A single turn carries every row of the set below to another of its rows. Some are shown first; where does it send the rows asked next?
lote: [ -2  27  13 -18 -18 -18  10   2  -3  -6   5  44  17 -36  40  -9   5  -2
  12 -23  18   8  15   7  -3  39  22 -28  17   5  19 -20  13  31   1  20
   7   2   5  12  18 -38 -13  36]
Nel: [ 17  -7  16   3 -16  30  40   2   9   0  16  27   5 -51  40  -1  36 -30
  24  -9  24  -4   5  -8   2  12  51  -8 -20  21  40  -3  17  -3   7  -9
   3  -6   6  27  19 -22   2  37]
lir: [ -1  11  30  -8 -24  44  26  11  15  -8  -8  35   3 -17  42 -11  23 -31
  26   2   7   4   1  -7 -30  -6   5 -14  -7   1  10 -12  17  17  14  20
   3  24  33  26  35  -5 -12  15]
Rozev: [  5  33   0  -3   8  15   2  -4 -11   6 -42  31  -1 -10  52  15   2  -7
  49   1   2   7  -9 -30  -1   5  11  -8 -22  20  21  -6   5  20  10  12
  18 -23   6  19   3 -51  20   2]
zeru: [  4  22  13 -11 -14 -15  12  -2  -2  -1   3  48  16 -31  21 -13   5  -2
   3 -30   6  11   7  13 -10  28  30 -27  15   7  23 -27  18  25   1  21
 -13   8   7  14  15 -34  -5  39]
Tem: [  9  19   4  -3  -6  13 -16 -18   8  15 -30  30   5 -10  36  14  -3 -34
  23 -13   7  20   6 -18   4   4  24  -9 -26  27 -14 -27   9  -4  20  26
  34 -24   8  11  13 -36  19   0]
Vidak: [ -6  15   3   0   2  11  -6  -8  -2  14 -30  26  19 -28  25  10   9 -13
  39 -27  34   2  -3 -30  -2  14  12 -17 -34  25  -2  -5  14  -6  15  18
  42  -1  -3  14   6 -38  33   0]
befa: [  9  10  42 -12 -13  15  14 -10 -17 -20 -14  34 -21 -34  27 -23  11  -9
   9 -16  12   1  -5  15  14  31  50  -7 -29  -5  24 -18  21  -1   5  14
 -16  -7  18  -6  33  -8   5  32]
nomo: [  5  -1  36 -33  -1   5   1  -6  13 -15   1  24  17 -26  38  12  37 -14
  29 -31  19 -21 -23  20 -16  -2  29 -18   1   8  25  -9  29  15  15  39
 -18  23   3   5   7 -32   6  30]
sutun: [ -5  15   8 -18   2  21   6 -27   1   7 -32  15   0 -10  41  17  -3   3
  30 -11  20   7 -16 -19  15   5   4 -24 -39  43  12  -5   3   4  28  32
  37 -14   6  23  12 -30  22  17]
zezev: [ 11  22   5   1  14  23 -29  -3 -14  13 -29  29   8 -15  60  13  19  -8
  38   4  21  -2  -6  -2  12   8  27 -25 -21  34   5 -11  16  -4   2  32
  37 -18  -9  14  31 -32  12  13]
Rizi: [-10   9  25 -13 -18  49  20  10  16  -8 -20  40   7 -20  44  -6  24 -26
  22   4   7   3 -10  -8 -43   6  13 -13 -12   9  10  -2  16  12  13  21
   0  27  39  26  30 -15 -12  25]
sila: [-11  18   7   9   6  11  -3  -2   1  13 -23  33  17 -36  30   4  10 -14
  41 -23  33  -3  -4 -28  -1  14  15 -26 -34  29   1 -12  16  -3  16  10
  39  -3   2  12   3 -40  31  -9]
bif: [ -8  15  19 -10   0  27   6 -22  -4   8 -26  14  -1 -10  38  12  -3   6
  27 -16  14   7 -18 -14  16  11  14 -24 -36  49  15  -6   3   6  31  29
  37 -19  10  25  10 -34  26  16]
nef: [  7  22  20 -13 -12  -7  11  -5  -3 -16  11  48   9 -29  28 -16   4  -4
  11 -24  10  11   5   3  -4  33  25 -26  17  -4  22 -22   7  35  -2  16
  -2   7  -5  19  13 -25 -16  41]
gado: [ 17 -10   3  -2 -14  29  32   5   7   4  12  33   2 -43  49   2  30 -28
  18   3  30  -3  -6   1  -7  15  50   0 -24  27  40  -4  10  -4  15 -13
   0  -3  11  22  14 -18   2  39]
Vusu: [ 18  -9  10  -1 -12  27  32   7   3   6  24  29  10 -43  34 -10  30 -25
  18  -3  29  -4  -5   0  -7  16  40  -2 -24  19  41   2  17  -6  25 -10
   2  -4  13  22   7 -14   3  39]
guzi: [ -3  10  29 -11 -15  45  20   1   8  -9 -14  34  10 -19  47 -10  21 -26
  19  -3   1  -2  -3   7 -24  -9   1 -13  -8   6  21  -5  20  12  24  23
 -11  32  33  26  27  -5 -18  30]
geziv: [  4  21   8   1  -3  16 -19 -16   9   5 -24  34   1 -12  44  12  -3 -41
  22  -9   8  19  -1 -15   2   1  27 -18 -26  29 -10 -34   4  -1  22  24
  28 -24  12  12  12 -38  17 -11]
Regut: [-11  16  12   9   4  19 -10   0  -1  18 -26  23  21 -31  23  -1  11 -12
  41 -26  26  -4   0 -24   1  20  16 -17 -31  27   0  -6  13  -5  19  12
  41  -2   2  15   7 -38  33  -6]
lor: [ -1   9  29  -7 -19  50   9  10  16  -8  -7  36  16 -19  36 -17  20 -34
  19  -1   6   5  -7  -2 -39   7   8 -12 -17   3  10  -5  19   9  22  28
  -6  21  38  24  25 -11 -16  24]
Kere: [ 15  24  16 -12 -12 -10  15   2 -10  -5   7  49  21 -28  38 -13  10   4
  14 -19  11  12  11   5  -5  35  23 -25  13  -3  24 -17   8  30   2  28
  -4   2   3  16  16 -43 -14  40]
Timi: [ 14   6  36 -16 -25   9  24 -10 -22 -29  -8  37 -18 -24  30 -24  11   1
  17 -12  10  -6  -6   8  13  32  39  -4 -38  -6  23 -11  16   5  14  23
 -10 -13  20  -2  19 -11   3  24]
ropet: [ 16 -10  10   5 -12  31  30  10  10   2  13  37   7 -45  39  -4  29 -23
  22  -7  16  -4   5   8 -11   6  47   1 -19  14  36   4   8   7  20 -16
  -2   2  11  13   7 -12   2  48]
kisa: [  4   2  37 -39  11  12   1  -7  25 -26  10  24  17 -28  28   7  34 -17
  32 -17  13 -22 -20   8 -11   4  39 -21   6   2  20  -9  24  20   7  35
  -7  13  -3   5   9 -27  -5  30]
Nom: [ 19  -5  16   3  -9  31  31   6  -3   6   6  27   2 -47  41 -10  33 -38
  24  -4  16  -2  -1   2   4   9  42   0 -10  12  43   0  21  -3  17 -16
  -7   3  10  20  13 -21  -6  45]
Gumif: [  8  22   8   2  -2  20 -20 -15   8  11 -25  26  10 -10  40   9  -2 -41
  25 -12   4  12   4  -9   9   3  27  -7 -23  30 -13 -30   3   0  28  26
  30 -20  10  15  12 -37  15  -8]
lon: [  1   3  45 -48   2   7   1  -9  28 -12   5  18   9 -24  44  18  35 -20
  32 -24  14 -18 -21   8 -15   6  35 -16   3   4  18  -7  24  17  16  37
   1  10   9   1  10 -42   1  25]
tovu: [ -2  27   3 -10 -10 -23  12   7   2  -2   3  49  12 -34  37 -10   0  -2
  11 -21  11  10   6  10 -16  30  30 -28   7   7  26  -8  17  35   4  25
  -5   7   3  12  15 -36 -10  42]
Diza: [ -7   8  29 -11 -10  53  18   4  19 -22 -12  40  19 -23  32  -9  21 -24
  20   1   1  -4  -2   7 -33  -2  19 -14 -11   6   8  -3  16  22  18  28
  -6  20  35  18  26  -6 -13  34]
mukot: [ 10  20   6  -5  12  22 -26  -5 -10  17 -34  24   4 -19  56  19  16 -10
  36   3  26   8  -1 -10  12   7  25 -20 -25  28   1  -9  18  -6   3  29
  39 -27  -4   5  32 -30  18  18]
vopub: [  8  10  27 -17 -27   3  16  -7 -15 -31 -17  38 -24 -31  40 -17   5  -7
  17 -11  15  -8  -1  10  14  36  43   0 -40  -3  16 -19  15   6   6  14
 -11  -9  17  -5  25  -7   4  16]
gurug: [  8  21   8   1  12  20 -30  -2  -8  11 -28  29   1 -21  63  18  19 -10
  40   5  22   5  -8  -7   8   5  29 -33 -23  31  11 -10  15  -5   0  25
  37 -24  -2  11  30 -37  17  13]
Muzuk: [  6  25  -9  -8   8  16   2  -3 -12  11 -46  25   2  -9  46  17   3 -12
  47   4   7   8  -6 -32   5   6   9  -3 -24  21  14  -4  11  17  12  16
  19 -21  -3  18   4 -46  16  11]
luv: [  5  27   0  -3  11  18   0  -2 -19  10 -42  31  -1  -1  49  12   2  -5
  45  -3   1   4 -11 -29   2   8  15   1 -21  22  13  -7   7  20  10  16
  16 -18  -2  23   2 -48  19   4]
Rorar: [ 13   0  39 -10 -27  13  12  -8 -12 -29  -7  39 -26 -30  34 -20  12  -2
  19 -22  11  -2  -6  14  10  28  44  -6 -35  -7  21  -9  12  11   7   9
  -6  -3   9  -3  21   1   2  33]
sav: [ 17   1  40 -39   4  10  -8  -5  25 -11  10  22  17 -23  43  10  37 -19
  32 -19   9 -15 -22  14 -14   8  36 -19  -4   1  19  -9  23  10  14  47
  -9  12   2   0  13 -39  -7  28]
nor: [ -5  22  18  -9   0  21  11 -26  -1   1 -28  18  -4 -18  45  15  -1   2
  32 -13  16   2 -20 -12  15   7   9 -31 -40  49  15  -9   3   9  29  28
  39 -21  15  19   9 -35  24  11]
nipu: [  6   2  37 -37  -4   2  -1   1  21 -13   8  20   1 -21  45  15  36 -23
  35 -17  23 -16 -30  22 -15  -6  32 -18  -1   5  20  -6  26  24  20  41
  -1  12   2  -2  14 -28   3  26]
daroz: [  2  12  37 -15 -17  10  21 -13  -9 -33 -18  39 -20 -35  34 -16   3  -7
  11 -19   8  -3   0   4   7  33  52  -5 -46  -3  22 -11  14   7   7  27
 -16 -11  18   0  29 -14   6  25]

luv turns into bif
guzi turns into nomo
nipu turns into tovu
Now these:
Vusu turns into lor
geziv turns into gurug
Rorar turns into ropet
vopub turns into gado
Vidak turns into Tem

A single turn carries every row of the set below to another of its rows. Some are shown first; where does it send the rows asked next?
duge: [-21 -25   7  26   0  21 -30  17  18  -4   3  12 -28  -2  11  15  23 -23
 -37  -7  25   6  13]
bipog: [ -7  38 -10  10   6  24 -24  -6  30 -14  26 -17   6  -6 -11   4   4  -8
 -24  -9  16 -29  14]
Vevi: [  3 -13  -7  16   6  16 -16   7  23  -7  -1 -14 -31  13 -11   6  -4 -35
 -41 -19   3   5  -3]
Zopo: [-24 -13 -17  13  18  22   6   2  26 -24  30 -10   3  -4  -2   3  38 -28
 -41  25  25 -13   5]
subu: [-33 -22   6  31  -1  11 -28  18  19  -1  13  10 -20 -15  13  13  28 -11
 -35  -1  26   2  18]
molu: [  1  -9 -17   7 -26   6 -25   0  24  -7   0 -19 -11  28  13  11  -7   1
 -32  -1 -19 -26  20]
dun: [  6  13 -13  10  23  23 -42  17  27  -5  12 -11  -1 -16  -9   4   8  -9
  -5  -8  10   2  27]
Lisud: [-20 -11 -28  18 -16  22  -5   3  28 -39  29 -16   2  -7   1  30  13 -26
 -41   2 -18   9  27]
burar: [  1 -28 -17 -18  -9  34 -25  14  17 -19  -4  -3 -10   2  18  12  13 -30
 -39  23  -1 -10  33]
Gogu: [  4 -25   8  30   1  25   5  -6  32  -7  11  -4 -15  -4  -7  17   2 -28
 -30  22  10   5  50]
Sek: [-40 -16  -8  22  21  -8 -14   8  30   3  24   4  -3 -18  12   8  32 -13
 -18  13  13  -3  26]
Bugev: [-17 -15 -14  -2 -30   9 -32 -13  13 -21  10  -4 -12  14  -5   3  -3 -18
 -20  -7 -29 -13  40]
zan: [-13  -8   0  -3   2  -3  -9  -5  26  -6  18 -17 -12 -29   0  15  -9  19
 -23  -9  -3   1  21]
Mufo: [-18 -18  -9  17  16  23   7   3  25 -18  29 -10   0   4   9   3  24 -19
 -50  21  23 -13  -7]
kenaf: [-13 -21 -11  11  -3  13  -5   2  35 -13  16 -18  -2  27  22  11   7  -7
 -50  14   5 -30  -6]
Razuz: [-10 -15   4 -11 -25  30 -25 -11  28  15   1  11  -1 -21 -13 -10   6 -14
 -31   5  12  -8  37]
Fiz: [-16  13 -15   8 -22  13   9 -18  29 -22  26  -4  -2  14   0  -6   9   2
 -45   3  -7 -40  19]
safo: [-12   8  11  29  -6  14 -31  -1  16  -7   2  30 -31  15  -3  -2  25 -18
 -30  -8  -8 -21  24]
kup: [ -4 -24 -23  18  10  25 -29  14  23   8  12 -12   0  -9   0 -13   3 -20
   3  -2  -2   6  40]
Guta: [  8 -19 -13  15 -13   5   2  -1  32 -17  12   8 -18   4  -8 -14  30  17
 -34  22 -14 -25  29]
bolu: [-16  15   0  40 -11  12 -21  -5  31  -1  13  15 -23   2  -3 -11   5   3
 -26 -26   8 -19  34]
vut: [-18  28 -13   4 -12  17   4 -21  29 -20  30  -9   2   5  -1  -2  12  -8
 -46  -5   8 -36  14]
sunuf: [-11 -11 -35  11 -14  38 -19  -3  39 -13  22   7   9  -3 -15 -27   6 -11
 -29 -10 -18  -4   7]
vaze: [-16  15  -3  31  -9   9 -21  -3  29   4  17   6 -13 -11  -2  -4  -8  10
 -18 -28   9 -11  34]
tir: [ -6 -23   1  -7   5  13 -28   8  15 -21  -2  19 -27  14  -1   6  30 -34
 -37  15 -15 -18  18]
mon: [ -9   7 -32   5  -7   6 -17  11  26 -12  11 -13  -6 -14 -27  -1  48 -34
 -33   8  16  -7  25]
kug: [-20  -9 -25   3  20 -13  -2  -9  34  -7  29 -17   7 -10  -8  -1  13 -18
  -6  24  -2 -19  28]
das: [  2  -4 -26   0  20  19  -9 -14  33 -36  27  -6   4  -5 -15  -6  -6 -23
 -12  22  -4 -12  39]

subu turns into Mufo
Bugev turns into kup
zan turns into Vevi
Now these:
Razuz turns into Gogu
Zopo turns into Fiz
bipog turns into safo
dun turns into tir

A single turn carries every row of the set below to another of its rows. Some are shown first; where does it send the rows asked next?
nuna: [ 15   1   5  -3   7  26  -5 -26  -4   7   5 -18  19  12  -5  -1 -37  15
  19   0 -12 -26  23  -2   1  17   7]
fato: [ -6  21 -12   3  -8  35 -15   2   2  23   2 -40  11  -4  -1  -4 -18  19
  16 -15  13  -9  23 -13 -15 -17   4]
Bir: [  8 -11  19  27  22  23  12 -22  -1   0 -15 -15  -1  -9  20   4 -35  -6
  -4   2  -2  -9  18 -13  -5   2  24]
rigev: [  1  -2  -9   1  26   2  15  -1   1  12 -33 -25  15   9  28 -12 -22 -16
  20  24  11  14   8   6  -4  -8 -10]
duvo: [ 40   3  21  -5  -1  -9   1 -20  -5   8 -11 -16   7  -8  18   9 -18 -21
  -2  -7  10 -16   2 -13  -1 -27  -6]
bak: [ 13  -4   1  -4  -2   7   2 -25   5   7   5  15  24  20   3  -6 -13  23
  -1  -2  14  35  16   0   0  15   1]
kez: [  9  31   9   5  11  24   8 -18  12  19 -25   6 -19 -11   2   2  -7  17
  11 -14  -5   7  -8   2  -5 -33 -13]
Poger: [ -7 -15 -10  21   6   5  25 -24 -15  15 -24   9  -7  10  13 -11  -6   8
  -9  -1  29  -5 -24 -16   2  -5   7]
lep: [-18   3  -7   0  18   3  -1  14 -16  -1   5 -38  13  -7   8 -14  -7  -2
   9 -11 -16  20  -6   4   8 -33  15]
Kosig: [ -1  -8 -10   9   8   0   2 -15 -13  13 -38   9   1  15  -4   2  -3 -12
  19   1   0  -9   0  -6  -5  30  21]
rifom: [-28   1  -7  -8   7   9 -11   7  -7  12   4 -25  10  19  -9  -5   6   9
  23 -21 -14  10  -3  13   2  -2  25]
tos: [  3 -19   6  -5  -4  -4  -5 -34   8   3  -2   7 -13   4   6   0  -1 -11
  -7   5  16 -35   6  -3   5   1 -12]
Vigaz: [  7  16  -2  11   6  38   8 -29  -5   7 -19  10 -20 -20  -3  -8   6   8
   1  -9   0   3 -16  -2   5 -18 -22]
lazag: [-19   7 -39  -7   2  32  -1 -15 -20   9  -7 -24  19  -3   7 -26   4  12
   3 -16  11 -10   9 -20   5 -16  -8]
Mifil: [ -7  -8 -13  -2   4  -4   1   8 -12  -7  16 -19  40 -11  17 -15   3  -6
  -9   3   4   5   8   5  14 -16  -3]
dak: [ 12   4  16  31  -2   3  14  -3   0  26 -21 -13  -9   2  10   9 -31   9
   4   0  30   3 -12 -10 -16 -16  16]
kelud: [ 13  -8 -17   3 -13  17  -7 -30  -7   0 -12 -37 -13   5   3 -24   8 -13
  20  -8   4 -20  14  -9  11  -8 -21]
kif: [  6 -15 -12   5   6  30  -4 -10   5  21 -33  -5  13  16  24  -3 -23  10
   1  -3  42  17 -10  -1 -11  -5   1]
ses: [ -1  19 -15  -7  13 -17   2  -4  -9  11 -16   7  20  10 -15  -2 -26   6
  22  10 -22 -17  10 -10   4  -7   1]
fid: [ 12  18  -1  15  -5   7   1 -12 -16   1 -20  -5  18  -4  -9   5   3 -19
   7 -19 -13   5  22 -33   9 -33   0]
Dip: [ 20   6   4  -3   6   4   3 -16 -11   4 -13 -11  -8  -1   7  -9  -4  -7
   0 -11  10  56 -16  -7  -1 -17   3]
puzov: [-10   1   7  -3   7   5   0 -21  12  10  -4  14 -20  17  -4  -2   1  10
  -1  -9  10  43  -2   0  -3  -4  13]
kalo: [-21  29 -14  15  -6   3  16  -4 -18  20   5 -18   2  -8 -12 -10   0  15
   9 -11  -1 -20   9 -28  -2 -24   9]
fuli: [-26   8   6  -5  -1  24   1 -14 -22  17 -10 -34   4   2  22   1 -44 -14
  17 -17   3 -10  -7  14  -8 -18  11]
mim: [ 14  -9  10   3   3   9  -1 -33   5   2   3 -21 -41   3  11 -16 -11   9
   0 -12  12  27  -9   2  -3  -3   9]
silag: [ 11  19   4  -4   6  45   6 -29   8  22 -21  -1 -11   2   2  -4   3  17
  17 -14   7   8 -10  12  -4 -10 -22]
fav: [-10   1 -10  -4  -5 -32 -10  10   3  10   9  -9  12   6  -1  -4   2   9
  11 -12  -4 -20   8   9   3  -5  20]
Dok: [ 13  -2 -18  -2  15  16   2 -16 -21  -9  -4 -19  27 -11   6 -19 -32  -5
   5  24 -10  -8   9  -7  15  -8 -21]
rane: [-46   6   0   5  -4  15   0 -12 -24  12 -11  -7  -5  -3   5   6 -35 -13
   8 -11  -4 -17  -9   6  -3 -14  18]
gafu: [  7   2  11 -19   0   9  -2 -14   9  15 -11  12  34  17   8  16   0 -17
   1   6  22   4  15   0  -1  -9 -15]
zer: [-38   5 -10  -6  -4  27   3 -12 -35  13 -17 -16  17   3  10  -1 -25 -23
  14  -8   6   0 -15  11  -1  -8   3]
pebu: [-19   7   7   3   1  21   0 -16  25  13  -1 -12   6  26   1   0  -5   4
  15  -6   2  -4  47  -6   2 -22  -9]
Vonup: [ 19  -9   7  -2  -5  11 -11  -8  -8   3  21 -35  27  -3  16  -4  -9   8
   2 -28   2 -15  13   6   3   5  23]
fatir: [-15 -15  -1   8   6  27 -10  -7 -18  -7  18 -40  -1  -6   1 -13  -5   6
   4 -22 -14   0  -4   4  10  -3  26]
kudet: [ 14 -17  -9  11  -3 -16   2 -32   1  -9   9  -2 -19  -4   7 -26 -19  20
  -6  10   9   7   3  -2   6   4  -6]
naf: [ 43  11   1   1  -4 -24  -1 -14  -6   6  -9  -8   8   0   9  -9 -28  13
   9 -10   3  27   1  -9  -5 -13   6]

gafu turns into nuna
naf turns into fav
Now these:
lazag turns into kif
Vigaz turns into zer
fatir turns into Dip
pebu turns into Bir

A single turn carries every row of the set below to another of its rows. Some are shown first; where does it send the rows asked next?
puzep: [  2  -1 -36 -20  -2  -9   3  21   5 -17  11   1  23]
Zeku: [ -3 -14 -20   0 -31 -13  18  31  -3  -8  -1  -2  22]
bugaf: [ -7  17 -11  -8 -28 -39  24 -19  16  -2  23 -21   3]
Nezan: [  3   2  -4 -11  -2 -26 -18  28  13 -21  21  -4   1]
Zamep: [-19   6 -23 -35 -15 -26   1   4  22 -19  27   5  -9]
Tisa: [-10 -17 -17 -20 -50 -13   9  -3  19   4  10 -28 -10]
Beku: [ -5   1 -33   0   0 -38   1 -11  21 -19   3  -9 -27]
Fazav: [  0  -7 -48 -13 -49 -21  -5  -6   4  -9   5  -6   6]
kugo: [  0  17 -20  24 -20 -30   2  19  23 -17  26 -31  -4]
bem: [ 12  21  -7  -1   6 -15  -5  -9  13  -5  -8 -13  -9]
Rako: [  2  23 -30  -5 -43 -37   7   8  17 -26  23  -3   9]
soz: [ 20  -6  -7 -22 -26 -17   8 -12   8  10  -1 -21  13]
feva: [-11   3 -15  -8 -52 -26  10  29   2   6  20  -2  -8]
Veso: [-11  -5 -37  18 -25  -5  14   8  -3  -1 -11   3 -11]
zezo: [ -4   0 -19  -6 -17 -34   6   0  23   2  -5 -37 -29]
Zun: [ -4 -15 -25  -5 -50 -26  16  22  14  -9  30 -20  13]
virug: [  2  11 -15  24 -18 -28   2  25  25 -17  26 -29   3]
Tezi: [ 11 -16 -21   5 -10  -1 -14  29   6  -9   3 -24   5]
moro: [-20   4 -23 -35 -22 -24  -6   5  23 -20  28   0  -8]
rika: [  1  23 -30  -8 -34 -38  11   9  17 -32  25  -3  12]
Pize: [-18   0 -20  17  -9 -21  37   3  13   4  17 -23 -10]
telol: [ 12  -7   4   0 -25  -7  -3  11   0  -3 -11  -1 -15]
Pez: [  7   9 -22   4 -51 -17  27 -13   2  -6  -3 -16  -2]
boves: [ -1  15 -29  13  16 -24   4  13   9 -10  13  -7  11]
Puvut: [ -1  -4 -36 -29 -10 -16 -20  -6  20   2   6 -20   7]
nes: [-18   2 -13   8 -38 -27   9  -9  16   1   7 -15 -33]
tigi: [-20  -4 -18  21 -14 -19  35  11  12   0  21 -22  -9]
pemak: [  4  23 -14  -9 -19 -27  -8 -16  23 -15  18 -10 -28]
Sudef: [ 12   4 -13 -19 -45 -28   4  16  15   2  17 -30 -23]
fefel: [-17  -6 -47  13 -31 -19  -6  24  14 -11   5 -22   7]
lebo: [-22  -4 -24 -15 -32   5  14  19   5   8  15  -1  14]
zamab: [-16  12   2   0   3 -14  16  17   8 -16  13  -1 -18]
nime: [ -5   1  -3 -23   0 -14  19 -18   7   3  19 -10 -15]
Nas: [ 11   7 -21  -3  -3 -15   1 -11  17 -36  -6   4  -3]
kabe: [ -5  -5 -26   1 -12  -4   8   7  12  -1  32  -7  34]
sugo: [ -6  -3 -34  20 -18  -9  19   6  -6  -2 -11   2 -11]
pifi: [ -5 -10 -37 -24 -10 -13 -21  -1  22   2  10 -21   9]
Gedul: [  6   4  -9  16  -4 -17   4   0  14 -19   4  -2  30]
taroz: [ 18 -13  -3 -24 -22 -14   8  -8   5   6  -1 -19  16]
Voris: [ 14  -7   7  -4 -19  -8   1  13   2  -8 -10   3 -15]

boves turns into bem
Rako turns into Veso
Now these:
telol turns into moro
Pez turns into Fazav
Beku turns into zezo

